In the data rows, the value 50 means zero.
Each row has a hidden score. How much does it go up from the first row of each pair to the second? 20 means little or no change, 40 a big rise and 0 a big fall. The score is a weighted sum of the row's numbers plus the product of two more (or one squared), each taken from its middle value.
45;41;45;49;38;39;39;40;45;40;51;45;42;53;46;50
40;42;42;41;51;55;38;41;53;55;47;52;60;49;55;52 ~ 22
34;71;56;57;72;48;73;66;47;54;35;57;35;51;52;68
48;58;44;57;55;48;49;49;47;50;55;57;49;53;52;48 ~ 21
34;46;57;40;34;44;46;36;51;49;55;59;51;58;32;50
39;48;46;40;42;40;48;40;41;46;50;51;51;52;38;50 ~ 21
37;50;44;44;34;40;39;37;43;43;52;50;46;46;38;53
53;48;52;51;41;54;51;52;51;56;47;49;47;56;50;48 ~ 17
44;49;53;49;45;54;52;46;54;54;52;56;52;55;45;52
68;61;69;71;82;75;58;71;65;66;60;63;59;66;75;54 ~ 19
49;53;38;45;32;49;38;33;52;35;45;33;59;48;62;47
70;56;61;53;59;60;58;58;61;60;54;50;59;53;56;55 ~ 16
57;44;46;57;51;48;51;55;63;46;53;58;52;57;49;56
53;56;66;51;52;56;57;58;65;56;53;61;51;66;54;59 ~ 20
47;38;43;49;44;42;56;39;48;53;43;51;48;49;43;50
46;37;41;50;40;40;55;37;34;50;49;48;44;40;34;41 ~ 19
45;48;49;41;46;47;51;44;46;42;42;53;52;50;44;51
40;52;47;49;38;49;52;39;45;51;54;44;54;48;45;51 ~ 19
36;48;41;44;43;43;43;38;40;42;50;46;48;49;43;47
48;63;51;44;62;33;38;52;37;56;28;45;46;43;32;47 ~ 20
65;61;43;80;61;23;68;40;53;58;51;64;56;56;53;40
75;58;31;69;54;87;48;53;86;72;59;47;85;65;61;59 ~ 30
34;50;48;59;49;28;58;42;14;69;23;47;74;40;69;80
58;36;53;52;59;56;40;49;47;40;37;49;33;44;42;45 ~ 31
59;73;49;63;65;55;55;74;56;62;42;29;60;56;59;60
32;42;39;44;36;32;39;29;37;43;52;42;46;39;37;44 ~ 22
38;00;57;47;23;73;00;67;60;57;23;60;23;35;64;34
46;44;53;52;42;53;49;45;50;51;52;45;50;46;47;55 ~ 16
82;78;42;70;99;93;77;64;49;59;33;60;00;42;85;60
34;41;50;43;34;40;44;33;43;44;51;49;48;49;30;48 ~ 16
27;41;40;59;64;56;66;59;23;39;37;37;47;38;61;56
56;47;50;66;54;43;48;61;47;47;48;46;51;52;49;55 ~ 19
51;53;50;49;44;50;50;45;52;48;58;51;51;54;45;53
67;43;58;82;65;38;99;71;68;41;62;36;47;45;65;35 ~ 12
44;64;39;54;49;42;40;64;40;25;78;19;34;61;64;53
36;41;33;47;34;42;34;30;39;30;52;39;49;39;33;45 ~ 21
53;56;58;55;60;60;49;59;59;59;51;57;53;58;58;48
23;37;42;57;49;35;45;49;42;45;34;29;37;26;59;53 ~ 17
64;54;66;60;66;63;54;72;72;59;55;63;50;71;62;62
51;53;56;48;49;55;53;52;57;51;56;60;50;58;47;52 ~ 22
52;50;53;51;42;45;58;51;52;55;49;55;49;51;48;51
27;69;32;00;27;16;64;67;67;59;38;27;79;15;65;14 ~ 21
42;46;49;46;40;46;48;40;47;50;50;51;48;50;41;47
54;41;46;48;61;56;57;52;44;45;52;39;58;46;54;50 ~ 20
65;61;44;49;36;20;41;47;54;39;66;43;19;45;55;58
39;45;50;41;39;46;51;41;48;44;47;55;50;53;43;50 ~ 21
47;67;37;01;65;32;14;52;22;06;47;21;28;42;51;68
48;52;45;37;48;50;47;43;46;47;48;42;47;51;48;48 ~ 3
42;47;46;46;50;50;52;42;55;41;48;44;50;43;53;44
59;51;63;70;61;68;61;73;66;55;52;62;58;64;71;66 ~ 17
55;49;66;54;57;60;52;60;64;59;52;66;52;67;54;54
48;55;36;60;54;58;51;46;50;54;54;44;36;46;47;49 ~ 22
57;44;53;43;63;48;60;59;63;48;49;53;58;52;59;43
52;55;57;52;49;45;55;48;50;42;52;49;48;44;45;45 ~ 20
37;41;39;49;38;41;41;35;33;47;49;49;50;39;40;39
80;43;66;54;75;71;22;59;40;57;49;54;58;44;56;46 ~ 28
44;63;85;25;71;68;48;75;45;36;25;00;31;08;67;00
28;59;12;49;45;31;51;43;34;29;74;66;50;37;53;47 ~ 16
36;44;47;45;35;41;50;36;45;43;51;49;49;49;34;49
37;46;41;43;35;48;40;29;37;38;51;37;47;39;41;44 ~ 22
49;50;54;52;40;53;48;43;42;35;58;48;55;45;48;48
59;46;53;57;53;59;52;48;58;55;54;53;64;55;53;43 ~ 17
42;51;49;47;48;40;43;48;40;48;47;49;52;52;41;54
27;40;42;38;29;30;45;27;35;38;50;46;44;39;32;47 ~ 21
64;90;39;53;53;56;47;70;19;87;21;25;37;49;36;50
38;44;42;42;47;42;44;40;47;46;53;51;52;45;31;47 ~ 24
71;52;51;56;52;46;54;55;63;40;43;57;42;60;32;48
52;46;46;50;54;61;57;51;39;45;48;40;50;40;52;43 ~ 20
47;49;50;53;50;61;53;49;56;56;48;51;44;48;57;56
90;62;57;70;76;71;52;81;79;41;65;75;72;64;67;70 ~ 21
43;49;65;48;43;52;53;47;62;54;54;64;51;68;43;55
46;42;47;51;65;60;40;53;45;55;31;64;51;41;63;58 ~ 23
65;55;63;64;63;56;58;62;63;60;54;64;48;59;52;52
34;31;33;38;40;22;37;28;23;33;45;23;43;28;24;32 ~ 22
40;38;41;38;36;37;47;38;41;42;52;43;48;44;41;46
34;46;33;44;60;52;47;50;40;51;41;36;43;42;62;45 ~ 22
28;39;36;32;34;34;29;27;29;42;46;39;43;34;23;42
47;53;49;47;42;44;51;48;42;55;51;50;48;50;49;51 ~ 17
48;49;49;55;46;48;48;48;62;52;45;50;48;52;49;52
55;47;55;49;54;52;49;50;52;52;49;52;55;53;52;48 ~ 20
29;42;30;38;29;32;25;25;17;44;57;31;42;20;32;37
63;70;54;89;25;06;67;17;27;47;67;04;10;41;65;71 ~ 19
57;49;43;46;51;43;50;53;55;44;53;48;53;47;49;52
61;56;54;50;44;48;55;51;50;52;51;51;54;61;53;43 ~ 19
30;35;30;44;33;38;36;26;33;41;40;35;47;36;35;30
49;58;74;52;47;59;56;51;69;60;63;73;58;74;42;61 ~ 20
52;46;51;54;44;46;63;44;45;47;54;46;47;51;58;48
53;51;56;51;48;53;51;46;48;50;53;53;46;49;52;52 ~ 22
45;99;75;99;35;47;54;84;31;27;65;46;86;21;82;99
41;40;35;48;36;40;46;30;34;41;55;45;47;41;35;43 ~ 2
59;52;51;48;62;52;61;63;58;59;48;52;49;55;56;53
49;49;35;52;42;53;42;64;48;45;47;73;54;66;65;57 ~ 22
37;44;43;43;36;35;47;33;45;42;52;51;48;47;35;45
31;42;44;41;35;34;47;32;42;38;53;45;48;40;35;51 ~ 20
52;69;43;56;52;44;66;35;46;46;52;75;78;43;69;44
54;43;35;57;43;42;67;42;27;52;50;33;48;32;51;39 ~ 13
39;49;68;44;37;50;53;41;59;53;58;65;52;66;34;57
50;44;55;48;45;45;57;50;52;53;55;57;50;54;43;53 ~ 20
48;52;48;38;42;38;37;39;47;51;41;45;51;43;37;42
55;54;56;57;62;59;56;65;61;53;53;58;58;63;55;61 ~ 18
63;60;65;64;59;70;58;69;69;63;49;63;56;72;56;59
88;57;44;18;51;26;29;54;67;33;43;77;68;64;39;75 ~ 29
52;58;63;50;55;58;52;56;61;62;54;55;49;64;46;50
60;50;53;48;57;46;55;51;65;52;50;69;56;52;60;57 ~ 22
52;50;16;37;68;51;26;62;82;99;37;68;46;73;83;52
45;30;43;58;70;56;58;59;39;45;82;49;69;58;61;40 ~ 10
36;40;45;42;35;38;48;34;42;45;52;51;47;47;35;47
51;50;56;48;45;51;46;51;55;52;58;58;47;58;50;53 ~ 21
37;49;47;41;37;47;42;36;42;44;51;48;49;49;35;48
38;48;46;41;38;36;45;35;43;42;56;50;47;45;34;47 ~ 19
99;29;99;58;99;58;66;57;70;66;32;46;99;68;66;48
45;47;51;48;42;44;52;44;46;45;53;51;43;53;41;51 ~ 22
48;49;28;58;51;06;72;23;19;51;39;33;53;12;41;48
46;53;45;57;45;36;53;58;43;51;45;43;46;48;62;55 ~ 29
55;56;56;60;64;65;61;54;51;47;47;49;50;54;54;60
55;49;57;52;51;57;52;54;56;51;50;55;53;57;48;54 ~ 19
44;50;52;47;53;42;49;40;52;50;42;42;46;48;55;45
42;49;57;46;42;50;48;45;55;52;53;58;52;58;39;54 ~ 20
72;59;71;55;65;70;62;71;76;60;46;63;56;76;75;60
67;56;60;53;67;83;50;61;56;51;54;57;53;55;67;51 ~ 22
53;51;48;50;47;64;45;60;58;58;42;50;55;52;55;55
37;50;48;46;43;43;49;37;36;37;45;41;47;43;36;48 ~ 21
51;54;51;45;49;52;49;48;53;49;57;51;55;58;45;53
51;53;59;52;50;58;48;52;59;56;50;56;50;61;53;54 ~ 20
51;57;62;54;50;52;52;55;62;52;46;56;52;62;56;51
32;48;43;54;40;35;61;31;36;35;43;41;43;38;37;44 ~ 20
59;69;74;57;44;61;63;40;19;69;58;59;71;31;47;33
75;59;75;63;71;65;69;75;74;69;55;67;54;71;71;64 ~ 20
62;48;51;52;52;58;61;49;50;61;43;44;58;50;51;41
44;41;46;45;58;46;43;44;29;49;54;45;43;48;50;50 ~ 24
46;47;42;45;34;51;46;46;44;48;53;44;58;46;54;40
42;47;48;48;43;50;47;41;44;47;54;47;55;52;40;53 ~ 20
43;50;50;42;43;45;52;39;45;47;53;47;50;47;37;49
48;53;52;46;54;57;59;56;49;52;55;47;50;58;52;50 ~ 19
78;48;14;42;59;19;52;45;07;39;61;45;32;13;62;57
44;53;44;49;43;27;41;42;44;33;42;31;67;41;49;38 ~ 17
45;49;53;52;53;48;44;53;60;54;52;56;50;52;46;44
69;69;27;61;55;57;71;50;48;56;33;38;39;47;61;64 ~ 22
41;52;62;48;42;52;49;43;59;54;58;60;51;61;35;55
43;48;51;44;41;47;49;41;51;48;54;55;52;52;38;54 ~ 21
36;41;49;43;35;38;50;35;45;44;53;52;47;50;35;51
43;42;43;44;41;44;52;49;45;51;56;47;54;51;56;57 ~ 20
26;13;64;38;55;38;48;92;32;19;34;10;70;42;58;70
34;31;32;37;30;33;34;26;32;41;51;43;46;36;25;48 ~ 21
63;54;54;62;51;34;55;58;56;67;38;58;63;42;60;51
54;45;39;43;64;55;63;61;42;68;56;58;57;52;42;58 ~ 27
48;57;56;49;52;49;50;47;50;45;53;49;47;53;44;56
51;55;70;52;52;59;56;57;66;59;56;68;54;71;48;56 ~ 17
52;52;42;37;52;51;62;47;46;49;50;46;46;43;50;45
42;50;56;47;45;47;52;45;54;48;53;58;49;59;42;51 ~ 18
49;60;55;49;57;57;56;58;56;49;50;57;51;54;52;46
44;48;59;48;53;53;52;51;59;57;47;56;54;59;44;53 ~ 17
40;38;38;61;53;50;44;46;47;34;43;44;41;54;64;42
34;46;53;42;33;41;51;36;49;47;53;57;48;56;35;51 ~ 21
66;58;39;46;48;68;49;41;47;56;57;36;53;53;48;61
59;50;44;63;52;50;54;61;59;51;54;55;62;61;54;62 ~ 16
69;58;51;58;63;61;51;55;48;42;36;59;60;60;56;52
45;43;55;45;42;47;52;45;53;52;51;55;50;56;47;48 ~ 18
40;48;48;47;43;50;49;38;51;47;49;52;44;50;45;51
63;50;63;56;57;63;47;62;65;57;51;56;56;63;58;57 ~ 18
76;63;62;64;70;75;51;64;54;63;39;56;49;62;62;55
45;47;49;42;47;46;47;40;49;52;48;49;54;45;43;52 ~ 21
57;57;73;55;59;65;58;62;70;60;57;70;54;74;54;56
37;49;63;43;35;47;51;39;57;53;58;63;51;64;31;55 ~ 20
36;48;56;44;36;49;45;36;50;51;57;56;52;56;30;51
00;13;44;63;48;39;00;66;42;83;24;07;33;73;99;30 ~ 15
43;48;53;43;46;47;51;43;51;52;51;55;49;58;41;52
57;52;58;48;63;57;56;56;57;56;54;57;48;54;55;55 ~ 21
60;56;58;50;50;54;56;58;62;55;60;58;58;60;51;54
50;48;44;47;45;57;48;46;57;52;51;47;49;51;43;45 ~ 21
57;53;67;59;63;55;53;56;64;50;51;65;44;66;55;48
54;60;64;60;56;61;50;60;62;52;47;68;50;65;52;60 ~ 21
41;47;52;47;45;47;46;45;53;48;51;53;49;50;42;51
60;60;46;55;54;57;59;62;55;55;53;33;42;57;50;57 ~ 19
58;56;64;56;59;61;50;62;67;57;57;61;55;63;52;52
58;50;58;60;66;63;59;64;63;59;41;60;40;57;56;59 ~ 20
44;47;54;47;51;48;45;50;54;56;50;52;43;54;49;60
40;46;47;43;38;40;48;36;46;49;54;47;47;50;40;50 ~ 20
51;35;43;35;69;51;67;50;54;47;46;37;50;41;72;48
74;40;39;81;14;31;62;59;54;65;32;50;45;32;34;65 ~ 6
50;59;57;62;64;57;53;61;51;50;54;55;51;45;56;51
48;51;57;55;54;50;56;43;44;38;52;48;57;54;46;52 ~ 21
54;60;55;58;56;50;58;46;54;53;49;49;55;53;45;36
58;53;55;69;72;52;44;52;63;62;50;63;56;61;64;59 ~ 20
69;57;72;67;70;71;61;74;76;61;51;68;58;77;64;58
68;56;72;61;70;74;60;68;72;64;60;72;52;70;67;61 ~ 21
60;61;49;47;60;57;37;53;60;56;42;51;50;51;61;58
49;53;52;47;50;51;46;51;47;55;52;52;55;55;51;51 ~ 17
48;50;54;49;55;57;55;51;53;61;54;44;48;56;50;52
43;64;38;43;44;42;38;57;42;25;41;40;46;48;59;57 ~ 26
54;45;50;47;44;54;54;41;45;49;46;51;52;45;52;53
48;74;69;50;50;79;50;76;70;45;33;48;32;24;55;81 ~ 25
55;49;66;48;58;49;50;62;57;57;46;52;60;47;62;46
59;66;55;46;62;56;55;58;59;59;54;62;48;62;61;56 ~ 23
34;41;50;39;30;39;44;31;45;44;52;51;47;50;28;48
51;63;55;41;41;50;47;75;60;03;58;43;70;40;34;00 ~ 22
40;44;46;43;43;41;47;38;47;45;50;55;43;52;38;50
40;51;58;46;41;45;49;42;53;50;54;58;52;58;39;50 ~ 19
53;49;58;52;47;50;50;50;55;54;49;58;57;59;47;50
58;48;55;71;61;56;57;71;57;54;51;61;48;62;58;57 ~ 18
59;48;65;59;55;62;41;50;60;45;55;47;45;54;58;56
75;62;49;56;80;69;66;69;68;55;72;47;58;64;69;57 ~ 19
75;99;00;59;45;47;33;52;35;67;41;22;21;26;35;14
41;38;30;46;39;38;33;49;22;40;39;32;26;23;50;37 ~ 24
74;65;75;69;74;78;64;79;78;66;53;78;55;80;73;58
59;57;60;58;60;65;52;56;56;57;58;60;51;57;56;52 ~ 21
56;54;61;58;63;58;54;63;56;52;55;60;50;58;56;58
43;49;56;45;47;49;52;47;53;51;57;52;53;54;44;52 ~ 20
26;38;39;36;23;31;38;24;27;35;50;35;44;35;27;42
46;57;51;39;59;54;53;60;56;34;30;54;69;55;53;65 ~ 23
71;66;34;57;62;27;18;70;61;53;45;53;28;39;64;28
37;45;56;44;38;46;53;40;51;50;52;57;46;57;42;51 ~ 24
40;47;46;46;37;43;42;47;42;44;43;49;48;46;41;47
36;35;34;59;65;57;39;53;47;63;37;28;38;25;47;45 ~ 22
46;56;80;53;45;61;57;51;72;64;67;77;56;79;41;63
44;51;57;48;45;54;50;49;55;48;53;58;49;58;46;51 ~ 25
41;45;49;47;41;47;45;42;48;48;50;50;52;52;41;51
60;57;68;54;58;65;55;63;68;61;55;70;55;71;54;56 ~ 19
41;51;54;44;44;47;50;43;49;47;54;54;52;51;41;56
28;40;40;34;24;37;33;23;33;39;49;40;46;38;20;43 ~ 21
66;28;45;32;58;32;88;76;62;41;35;99;18;39;69;87
37;49;45;35;41;45;46;35;40;38;42;45;51;42;40;45 ~ 18
48;64;46;55;47;46;46;42;46;49;71;49;48;46;61;49
37;42;46;43;35;44;47;40;40;49;54;50;50;44;41;47 ~ 17
58;58;64;62;68;55;61;62;69;50;43;60;59;64;59;50
52;51;62;47;55;58;55;54;60;48;53;61;55;60;61;56 ~ 22
65;40;57;47;50;56;56;51;56;51;51;41;48;28;62;38
53;54;45;71;67;51;48;50;39;54;47;38;52;47;70;51 ~ 18
25;36;31;31;25;26;43;20;27;27;48;30;48;31;28;41
43;41;37;48;44;42;48;40;38;46;46;34;51;42;40;51 ~ 18
62;74;35;50;72;56;42;81;69;22;46;42;51;64;75;50
36;45;26;51;32;17;41;32;32;38;41;32;39;31;30;45 ~ 11
71;63;72;67;69;74;57;75;72;60;56;72;61;80;68;58
26;36;29;37;23;30;38;13;23;35;47;34;46;31;18;40 ~ 21
28;41;45;37;23;37;34;24;35;40;50;44;47;44;17;45
33;43;31;52;69;53;70;61;46;60;49;41;41;50;64;45 ~ 18
65;56;54;58;53;67;56;67;73;58;44;59;59;55;67;50
54;49;51;57;51;51;51;55;56;54;56;52;50;58;53;46 ~ 18
61;56;54;66;65;58;58;63;56;61;42;57;51;34;52;59
49;54;59;49;49;49;54;49;56;52;53;59;52;63;46;52 ~ 21
39;43;33;45;61;32;44;32;25;58;40;38;55;43;40;51
42;51;61;47;42;51;48;45;57;53;59;61;53;62;38;55 ~ 19
44;48;54;48;45;47;55;48;54;54;56;59;51;57;54;50
38;47;56;48;44;50;48;43;54;50;55;56;52;55;40;52 ~ 20
33;47;38;42;40;36;39;36;37;40;40;43;52;40;35;44
68;54;77;72;83;44;72;64;80;39;41;47;26;63;72;64 ~ 18
44;48;49;49;43;45;47;43;45;53;52;49;47;54;43;49
47;56;44;59;51;46;50;52;40;55;55;26;60;43;46;50 ~ 18
53;57;53;58;60;62;59;57;63;51;45;56;56;62;62;51
61;30;29;46;60;68;61;54;43;52;11;48;41;41;74;26 ~ 12
59;57;65;60;60;62;52;64;53;51;47;55;49;59;56;49
36;40;39;41;40;32;53;31;38;29;49;42;42;38;45;40 ~ 21
45;47;56;45;46;50;53;53;53;49;58;48;53;54;48;48
45;52;58;48;44;50;54;46;53;54;51;56;53;58;51;54 ~ 22
32;25;32;51;32;22;35;32;35;34;38;39;57;27;35;44
46;52;61;52;48;56;53;49;59;52;52;61;50;63;50;55 ~ 25
53;51;27;42;22;34;40;35;13;57;21;43;52;40;51;29
45;51;57;52;48;50;52;48;52;56;53;51;54;53;46;55 ~ 34
31;46;56;40;32;43;49;32;49;47;55;56;48;58;29;50
40;50;53;43;35;45;45;38;46;47;51;54;51;51;35;53 ~ 21
23;36;28;34;22;28;30;18;28;31;46;33;45;31;14;40
54;64;47;68;52;72;61;63;50;56;53;30;62;39;61;59 ~ 19
43;47;55;49;45;48;56;49;58;50;54;58;52;58;46;53
42;47;44;57;45;47;49;57;46;48;43;44;56;45;53;48 ~ 19
57;49;58;69;69;52;54;64;55;60;60;50;75;51;59;58
53;54;52;49;54;45;61;52;45;49;53;50;43;46;55;49 ~ 23
43;46;50;44;42;41;43;41;44;49;45;48;50;45;47;51
39;47;43;44;38;39;47;36;46;42;53;53;48;49;39;49 ~ 21
37;56;51;52;48;59;46;54;54;52;57;54;54;56;53;45
62;57;50;53;50;44;47;47;54;56;53;50;44;55;54;46 ~ 19
65;32;51;91;59;17;53;50;41;14;45;33;29;44;52;37
50;60;48;53;53;39;55;50;54;60;43;41;42;39;55;45 ~ 29
55;54;50;62;60;62;41;67;61;38;61;56;32;48;51;56
81;72;74;62;76;65;79;82;85;76;49;66;65;69;73;56 ~ 16
39;54;18;88;73;00;34;66;21;62;29;66;77;86;60;57
56;63;74;47;67;68;49;71;64;43;37;57;49;59;60;59 ~ 36
69;59;54;51;60;60;55;62;61;48;57;58;54;54;66;42
43;41;39;47;46;40;36;38;38;39;47;50;53;31;44;43 ~ 19
58;55;67;55;55;61;58;60;65;56;52;62;51;67;52;53
40;50;59;45;37;50;45;39;55;51;58;58;53;58;32;53 ~ 20
73;63;66;59;70;69;59;68;70;63;56;60;55;66;70;49
36;48;60;44;33;47;45;36;52;48;57;59;50;59;28;52 ~ 19
66;56;69;58;55;65;60;64;66;59;60;58;58;70;62;58
72;48;61;53;61;60;67;51;44;56;35;49;45;37;48;51 ~ 19
37;43;42;35;36;45;45;33;44;46;49;46;49;38;38;47
50;54;54;44;57;52;55;51;51;51;56;57;56;52;54;50 ~ 20
36;39;31;40;42;41;43;33;44;47;45;43;49;38;36;52
47;32;20;49;32;37;61;20;38;38;70;11;54;24;38;60 ~ 18
60;59;70;59;56;66;57;64;72;62;57;70;56;73;55;58
46;46;43;39;53;39;45;49;37;43;48;46;46;44;40;53 ~ 23
37;50;39;52;38;43;41;38;36;49;47;42;52;34;40;42
41;56;41;47;49;47;48;45;45;47;46;55;53;45;44;59 ~ 23
64;50;59;55;57;63;46;61;61;56;48;50;54;56;58;51
53;57;73;51;53;61;55;58;71;60;57;71;54;76;46;58 ~ 18
54;52;57;57;48;50;53;58;50;50;51;50;43;53;53;49
36;38;46;40;30;17;49;28;23;52;43;54;54;31;31;29 ~ 16
41;42;36;36;25;38;44;25;34;41;43;32;39;31;32;47
54;45;40;53;43;48;43;45;39;29;55;49;50;57;42;48 ~ 21
57;40;46;55;49;38;50;46;59;58;53;48;45;51;61;49
66;63;72;65;67;67;64;74;75;67;55;71;61;78;72;62 ~ 22
66;58;71;62;62;68;60;69;74;63;58;72;56;76;62;58
41;55;28;53;66;46;57;58;39;47;51;52;45;37;61;47 ~ 23
37;48;30;41;69;40;48;53;50;67;45;41;41;45;57;52
49;53;47;56;51;54;49;51;40;48;44;53;50;50;42;53 ~ 16
05;90;17;25;69;59;26;35;09;63;47;64;44;52;00;00
45;55;72;51;45;57;53;51;66;59;60;71;55;71;39;59 ~ 13
40;47;49;43;40;43;47;37;44;43;47;46;47;47;37;47
44;53;52;52;59;53;49;51;56;50;51;57;49;51;48;49 ~ 20
45;48;52;46;46;51;52;45;53;55;59;55;56;55;42;51
92;69;70;73;96;62;70;99;89;62;39;63;41;75;73;68 ~ 20
36;39;38;38;32;37;36;28;31;48;40;49;56;30;49;44
63;64;56;69;75;57;69;59;72;52;44;34;66;40;66;40 ~ 20
43;53;53;58;52;61;54;57;55;55;56;47;49;57;49;52
40;28;42;41;42;32;36;32;39;37;45;32;47;35;30;45 ~ 23
53;44;57;45;48;50;47;54;54;52;51;58;40;57;50;46
73;53;60;51;57;59;56;53;64;57;59;55;56;50;65;44 ~ 20
66;63;64;58;67;82;44;63;66;63;44;60;63;42;70;49
50;51;55;54;47;54;58;52;57;53;52;56;52;58;49;46 ~ 17
54;50;56;50;48;57;50;50;52;47;54;52;53;54;49;53
71;57;48;77;60;51;45;61;40;25;54;80;71;53;45;38 ~ 20
64;68;26;35;59;77;42;72;42;69;47;29;53;45;58;35
62;51;53;54;57;56;46;52;53;46;47;50;63;51;49;57 ~ 16
94;50;38;99;56;07;44;40;42;80;51;33;45;00;26;63
73;48;41;59;79;73;55;57;79;70;40;51;61;38;80;31 ~ 38
40;45;47;46;41;44;45;39;50;41;52;49;49;51;37;47
51;51;57;55;49;53;45;50;59;56;53;56;42;52;49;49 ~ 19
49;47;58;52;51;52;51;53;62;56;54;59;52;57;56;54
24;39;34;32;22;32;31;19;24;35;48;35;42;31;16;38 ~ 22
